Each row has a name. After each piece below comes the name of the row it's from, unless a question asks for something else. Each question is about the rows just above it. Places in a row count from 0.

(65): [147 168 136 160 163 135 107 185 111  82 157 100 102 116 142 178  84 159
 135  74 114 108  67 198 147 148  84 147 104 149 134 132 150  62 152 105
 122 113  60 112 118]
(56): [146 214 144 142 138 137  94 156 109  99 136 100 116 118 154 140 130 129
 140 151 108 126 107 200 131 119 111 123 113 153 130 148 105 111 112 122
 145 123  92 103 162]
(22): [231  25 105 173 154 168  90  48  74  76  83 135 162 119  99 123 135 132
 161 180 109 108  80  59 123  99 109 129 148 146 215 148 137  75 114  86
 130 148 106  95  86]
(162): [ 87 150 174 164  93 161 190 128  99 101 180 147 180 115 157 114 159 127
 101 124 127 136 126 152 124  79 143 156 135  81  90 173 180 122 167 106
  95 106 142 158 101]
(48): [121 132 140 141 117 139 102 111 121 121 131 137 120 129 130 123 109 123
 139 139 135 128 137 115 118 123 131 101 131 120 132 143 147 119 118 116
 135 136 125 138 133]
What are the next 3 entries after [139 139]? : [135 128 137]
Table of tags by key:
[129] -> z944
[109] -> z788
[142] -> z419
[108] -> z958
[84] -> z359
[143] -> z21
[99] -> z18
[110] -> z575
Join (22) by its entry at place 26: : z788
Give the next 3 entries after [146 215]. : [148 137  75]
Which row holds [146 214 144 142 138 137  94 156 109  99 136 100 116 118 154 140 130 129
 140 151 108 126 107 200 131 119 111 123 113 153 130 148 105 111 112 122
 145 123  92 103 162]? : (56)
The next 3 entries after [ 83 135 162]: : [119  99 123]

(56): [ 96 166 158  92  40 103 182 166 146 105 167]
(163): [130 134 125 119 105 136 126 125 136 131 143]
(65): [130 119 118 125 113 183  83 144 155 160 136]
(140): [109 150 143 106  73 117 156 109 141 117 166]
(75): [130 119  92 125 113 136  84 143 155 159 136]
(6): [ 96 166 158  92  40 103 182  94 146 105 190]
(22): [130 119  92 125 113 182  84 143 155 159 136]
Which entry of (65) is missing from [183 136 125 144 130 160  83 113 155 118]? : [119]
find: [118 125 113] : (65)
(56) without one entry, shuffled: [ 96 103 182 166 105 146  92  40 166 158]. Gone: : [167]
key -> tag
[182] -> z594
[96] -> z326
[127] -> z983
[181] -> z113
[126] -> z939
[95] -> z902
[84] -> z590
[156] -> z434
[103] -> z708
[83] -> z500
Look up the entry of (56) at place 6 in the table: : z594
(56) without one entry, shuffled: [103  96  92 166 167 166  40 158 146 105]. Gone: : [182]
Where do [130 119  92 125 113 182  84 143 155 159 136] appear? : (22)

(162): [179 167 155 181 191 177 149  69]
(112): [135 157 103 173 155 170 156 132]
(56): [129 143 155 174 192 190 104 113]
(163): [112 142 154 128 166 139 143 106]
(6): [159  88 127 138 146 224 169  82]
(140): [159  88 156 138 136 155 119 140]
(207): [203 161 113 141 172 177 161  90]
(65): [143 212  96 141 167  71 190  85]
(74): [159  88 127 138 136 155 119 140]
The next 3 entries after [157 103]: : [173 155 170]
find: [179 167] : (162)

(163): [121 142 119 110 106 142 123 118 141 228 112]
(56): [126 133 124 127 130 130 127 127 130 131 128]
(48): [127 129 127 128 129 125 125 129 129 128 129]
(140): [128 129 128 128 129 126 126 129 129 128 129]
(65): [128 126 130 128 127 128 129 128 128 128 128]
(6): [159  99 160 164  94  96  84 167  96 116  88]
(74): [127 130 127 128 130 125 124 130 129 127 129]
(112): [123 127 133 119 165 127 127 128 128 128 128]
(75): [123 136 122 127 127 153 143 118 129 134 121]
(162): [131 122 127 133 119 165 167 116 118 129 116]
(22): [122 139 120 118 115 151 135 117 135 182 116]
tags:
[141] -> z365
[128] -> z512
[130] -> z878
[129] -> z806
[131] -> z596
[126] -> z572
[127] -> z218
Join (56) by its entry at place 8: : z878
(22) without one entry, shuffled: [151 135 118 139 120 122 135 116 182 117]. Gone: : [115]
Give the next 3 entries after [122 127 133 119 165]. : [167 116 118]
The row with [123 127 133 119 165 127 127 128 128 128 128] is : (112)
What are the next 3 entries after [128 129 126 126 129]? : [129 128 129]

(22): [159  90  34  33 184  92 146 105 194]
(140): [ 98 125 115 173  90 141 149 126 134]
(163): [112 125 117 151 107 134 140 142 134]
(6): [132 112  87 129 139 118 140 125 156]
(74): [ 98 125 115 173  90 141 149 154 134]
(207): [ 90 103 146 159  34 105  92 184 139]
find: [ 98 125 115 173  90 141 149 154 134] : (74)
Which entry of (140) is missing from [149 115 173 134  90  98 126 141]? : [125]
find: [159  90  34  33 184  92 146 105] : (22)
Which entry of (22) is missing from [184 105 194  92 146  33 159  90]? : [34]
Give the next 3 entries after [ 90 103 146]. : [159  34 105]

(48): [161 109 110 115  70 158 145]
(22): [161 161 157 115  70  82 145]
(207): [209 157 161  61  79 103 154]
key -> tag
[115] -> z620
[71] -> z586
[158] -> z818
[157] -> z954
[70] -> z793
[79] -> z450
Look up the entry of (48) at place 4 in the table: : z793
What are the next 3 entries after [161 109]? : [110 115  70]
Shuffled (48) with one entry gone: [ 70 110 161 158 145 115], missing : [109]
find: [161 161 157 115  70  82 145] : (22)
find: [157 161] : (207)
Give the next 3 entries after [109 110]. : [115  70 158]

(75): [145 116 157 179 113]
(22): [ 87 137 104 173  87]
(162): [141 207 146 203 128]
(48): [ 83 137  97 167  83]
(56): [144 214 146 203 128]
find: [141 207 146 203 128] : (162)
The row with [144 214 146 203 128] is : (56)

